Each path below is one point turned by a fixed rotation once a step. After each direction that follows a path, write how fast that rotation turns it, in degrees per step (0 if it stays still).
Each turn is a multiple of 5 degrees from 10 to 175, or 0.
Each row of a path follows its step; steps can be skipped.
path 1
step 0: [ 0.58 -0.55  0.48 -1.51  1.75 -0.22 -1.34 -2.72  2.33  0.84  1.21  1.75
  1.99  0.10  1.74  2.45  1.14 -0.80 -2.15 -0.85  0.55 -2.31  2.82  1.40
 -0.82 -1.91  1.12 -2.59 -0.93  1.44  1.46 -1.78  1.62  0.84  0.97  0.94
  0.39 -0.89]
step 1: [-0.49  1.42 -0.11 -2.04  0.46  1.69  0.75  3.06  0.60  0.76  1.63 -1.73
 -0.46  0.52  1.86 -0.50  1.27  0.11 -2.02  1.44  1.68 -1.81  1.03  0.75
 -1.44 -0.70 -1.21  0.14  0.70  0.03 -3.12  0.22  0.26 -0.12  3.53  2.10
 -0.69 -3.31]
step 2: [-0.24  0.51  2.93 -0.25 -0.03 -1.02  0.25  0.86  3.22  2.31 -0.27  0.46
  2.27  0.55  0.35  1.77  1.41 -0.09  4.41  0.41  0.51 -0.91  0.36 -1.48
  1.07 -1.95 -1.48  1.41  0.80 -0.59  1.15  3.41  0.08 -0.98  0.63  1.52
 -0.12 -2.13]
step 3: [ 1.42 -0.36  1.03  1.71 -0.42  1.74  0.44  0.22  1.74  2.03  1.56  1.08
  0.96 -1.18  0.32  2.05  1.40  2.39  0.56 -1.28 -2.92 -3.21 -0.55  2.17
  0.25  1.52 -1.24 -2.55 -0.79 -0.03  0.18 -0.38  1.57  2.65  1.70  1.63
 -0.68  0.61]
step 4: [-0.46 -2.78 -2.48 -1.78 -1.06 -0.62  0.33  0.87 -1.18  0.01  1.13 -1.59
 -0.06  0.16 -1.90  0.89  4.59 -1.03 -1.32  0.07 -1.94 -0.56 -0.57  2.05
 -0.19 -0.17 -0.62  1.78  0.86 -1.16 -0.57  1.62  0.09  0.51  2.26  2.96
  0.17 -1.95]
step 5: [ 0.94 -1.12  0.99  0.25 -4.10  0.39  0.66 -1.32  1.33  0.49 -0.24 -0.65
 -1.03 -1.57  0.80  1.86 -0.32  2.10  1.72  0.19  1.55 -0.74 -0.08  2.58
 -0.43 -2.69  1.67  2.32  0.04  0.39  1.54  2.28  1.34 -2.57 -0.61  2.19
 -1.43 -0.52]
step 6: [ 0.17  3.19  2.25 -0.38 -1.63  0.08  0.80  0.46  1.99  0.27  2.86  0.53
  0.05 -1.83 -2.56  2.80  1.86  1.78 -2.06  0.00 -0.60  0.44  0.33  2.20
  0.87  3.03  1.50  0.34 -0.83  1.31  0.77 -0.89 -1.92  0.39  0.00  0.83
 -1.09  0.15]
step 7: [-1.12  0.56 -1.20 -1.49 -0.68 -0.81  1.28 -1.09 -1.69  1.30  0.60  0.38
 -4.96 -1.26 -0.27  2.78  1.76 -0.79 -0.63  0.81  0.67  1.38  0.10 -1.45
  2.46 -0.58  0.31 -0.01  0.11 -2.19  0.58  1.37 -0.10  3.08  1.18  2.35
  0.16 -1.44]
step 8: [ 0.83 -0.90  0.47 -1.26 -2.04 -0.05 -0.52 -1.87 -0.28  1.65 -0.38  0.55
 -0.76  0.77  0.44  3.17  0.07  0.79  0.13 -0.03  1.83 -0.65  2.91  2.03
 -1.89 -3.02  0.27 -1.99  2.76  2.49  2.40  0.46 -2.70  1.13 -1.07  0.29
  1.31 -0.11]
[ 0.51 -0.07  0.02 -0.18 -0.29 -0.52 -0.25  0.27  0.78 -0.13 -0.06 -0.95
 -0.15  0.65  0.20  0.90 -0.58  0.08  0.45  0.21  0.02 -0.94  0.13  0.10
  0.83  0.11  0.01 -0.02  1.23 -0.22  0.50  0.09  0.23 -0.64 -0.66 -0.85
 -0.11  0.64] | 120
[ 0.11 -0.86 -0.43 -0.26 -0.31 -0.31  0.32  0.72  0.59  0.21 -0.23  0.48
 -0.66  0.43  0.27 -0.69  0.72  0.24 -0.89  0.27  0.66  0.41  0.35 -0.72
  0.02 -0.03 -0.13  0.77  0.88 -0.36 -0.45  0.15  0.27  0.62  0.39  0.18
 -0.36  0.92] | 120
[-0.21 -0.81 -0.09 -0.29  0.29 -0.53  0.14 -0.25  0.07 -0.72  0.01 -0.67
 -0.40 -0.66  0.24 -0.75 -0.30 -0.17 -0.66  0.11  0.01 -0.63  1.35  1.16
 -0.76 -0.38 -0.54  0.28 -0.29  0.34 -0.13  0.59  0.08 -0.51 -0.28 -0.10
  0.31 -0.14] | 90
[ 0.27 -0.57  0.62  0.41  0.17  1.02  0.86 -0.53  0.18 -0.07 -0.27  0.32
  0.86  0.14  0.60  0.49 -0.97  0.17 -0.91 -0.56  0.36  0.16 -0.19  0.32
  0.21 -0.39  0.01  0.34  0.13  0.60  0.96  0.48  0.01  0.58  0.42 -0.26
  0.14  0.48] | 135
[ 0.05  0.65 -0.29 -0.85 -0.68 -0.27 -0.49  0.07 -0.48 -0.26 -0.56 -0.46
  0.35  0.60  0.02 -0.13  0.49  0.25 -0.84 -0.65 -0.09 -0.14 -0.44 -0.32
 -0.43 -0.52  0.23  0.07 -0.40  1.10  0.44  0.05  1.35 -0.34 -0.14 -0.03
 -0.75 -0.08] | 80
[-0.69 -0.08 -0.73 -0.08  0.43 -0.65  0.29 -0.30  0.09 -0.51 -1.04 -0.34
 -0.30 -0.23  0.35  0.30 -0.60  0.96 -0.20 -0.31 -0.07  0.97  0.23 -0.81
 -0.04  0.24  0.32 -0.96  0.41  0.70 -0.05 -0.41 -0.95 -0.38  0.00  0.15
  0.13  0.05] | 25
[ 0.48 -0.61 -0.78 -0.25  0.20  0.15 -0.11 -0.46 -0.33  0.06 -0.44  0.15
 -0.34  0.08 -0.88  0.60  0.09  0.27  0.67  0.68  0.20  0.01  0.18 -0.04
  0.04  0.34 -1.74  0.12 -0.43  0.75  0.60 -0.66  0.39  0.55  0.45 -0.35
  0.02  0.09] | 85
